In the rows, zero is written as 128.
One turn sends every row of this set to another row. A few are shown first. Where does it send the rows asked after them?
kozo: [132 123 117 121 133 150 155 108  86 100 131 119 168  89]
tel: [157 100 101 170 122 139 162 121 107 138 148 149 126 124]
vom: [117  84 130 120 151 124 121  63 128 117 157 109 149 119]
sul: [105 130 107 140 132 130 166  83 109 177 139 140 101 133]
nofa: [131 126 124 139 142 120 125  57 133 124 146 100 166 131]
nelat: [120 125 126 133 141  84 140  87  97 139 141 139  86 102]
Nebo: [118 113 136 141  97 138 110 124 129 145 121  97 118 109]
Sed: [130 109  90 106 168 157 134 109  99 142 138 106 118 151]
keb: [ 96 129 124 150 144  99 191 127 113 162 153 129 130 117]
dob: [ 94 134 123 119 151 148 142 133 122  90 134 150 121 125]
Kisi: [101 126 129 158 150 102 192 130 106 156 151 127 128 114]
duti: [128 116 106 147 156 138 193 129 118 161 153 128 143 146]
beka: [144 145 126 125  95 130 115 123 106 128 123 103 112 123]
Mikef: [113 129 112 142 141 132 165  76 106 172 138 139  95 133]
zuzo: [134 105 141 120 129  99 134 136 152 103 161 132 121 137]
gutu: [146  86 140  99 132 129 103  85 116 118 145 119 137 116]
kabe: [115  86 127 153 116 133 109 113 137 160 130 103 138 105]
furu: [135 133 143 116 116 130  99 101  92  99 138 112 123 125]
lova: [157 115 137 125 127 125 136 107  98  93 150 127 171 106]
zisop: [133 150 117 160 130 114 118  81 121 132 140  96 162 138]
voder: [144 123 119  87 153 108 157 113 133 126 126 152 147  95]
rora: [111 115 123 141 171  89 153 136 100 129 160  86 149 120]
dom: [ 94 130 109 115 161 119 161 100 112 180 143 103 116 143]
kag: [116 120 100 145 150 139 192 125 117 164 153 131 144 146]
Karo: [135  95 151 125 123 125 119 145 119  95 156 120 142 122]
fev: [142 108 136  93 142 101 152 126 159 120 139 140 139 110]
Ter: [105 142 124 128 138 159 154 118 106  84 129 136 145 110]
lavod: [100 128 116 115 165 121 158 102 108 179 138  98 109 141]

kag turns into dom
furu turns into lova
Now these:
fev turns into Nebo
voder turns into kabe
Kisi turns into Mikef
beka turns into kozo
nelat turns into tel

One turn sends every row of this set to another row. A few are shown first. Where does it send the rows asked after them?
bup: [156 155  96  99 153 119 160 103 139  96 159 119 120 133]
kisin: [117 135 145 129 171 112 140 137  98 159 136 118  96 109]
moni: [142  89 142 158 102 101 111 136 117 139 150 117 111 123]
Sudak: [131 172 153 152 146 102 126 147 148 142 168 121 113 138]
zap: [130 104 118 117 108 116 141 123  83 116 125 112 122 120]
pom: [152  99 121 115 172 107 131 151 114 150 131 103 117 119]
Soze: [154 153  97  95 142 147 136  98 103 108 175 128 106 127]
goti: [148 171 142 145 152  92 141 137 150 141 173 107 112 140]
kivuz: [128 144 133 138 164 147 150 109  83 148 157 105 125 117]
Fif: [118 129 111 103 133 139 113  89 138  89 127 119 138 129]
feb: [133 140 111 161 163 126 172 142 139 150 131 114  98 104]
fem: [151 136 137 132  95 152 147 147 108 143 131 126 127 149]
Zumab: [135  87 108 118 107 122 130 108 104 102 128 110 124 125]
tamig: [114 124 141 135 160 128 161 159 161 103 141 125 109 126]
vor: [135  94 113 137 151 134  92  88 154 127 156 118  88 129]
sagip: [152 118  92 169 132 154 127 108 154 140 159 114  77 117]
Ran: [161 166 102 101 135 133 151 105 112 114 179 121 100 132]
Num: [146 119 141 153 131 119  88 120 136 134 177 152  90 116]
kemu: [152 108 120 132 110 142 139 131 156 113 118 121 144 155]
gugil: [133 141 140 136  97 165 129 106 107 137 153 139  89 137]
relu: [119 163 130 104 120 144 126 110  87 120 137 120 122 119]
gutor: [158 156 130 150 140 104 118 112 168 132 187 110 107 146]
Kan: [129 125 147 147 165  90 126 145 141 132 146 152 118 107]
fufe: [115 120 132 129 147 129 158 115 157 101 108 137 129 136]
ligav: [135 126 139 144 111 165 123 138 137 120 184 126  74 135]
bavo: [136 104 108 143 166 146 125  77 141 114 159 104 135 132]
Zubip: [129 127  87 147 150 145 151 109 166 114 120  92 109 126]
tis: [133 158 106 146 123 162 148 124 111 150 141  92  84 119]
ses: [141 148 141 156 138 110 106 126 176 124 176 118 114 148]
pove: [167  89 109 122 141 131  96 126 121 152 160 104  97 129]
Setik: [144 145  95  95 165 128 155 107 122  96 150 130 125 125]
silat: [133  87 138 158 122  88 125 144 125 131 134 119 122 121]

silat turns into Zumab
vor turns into gugil
Now these:
Setik turns into ses
gutor turns into Ran
kemu turns into pove
kivuz turns into tamig
Kan turns into Fif
tis turns into feb

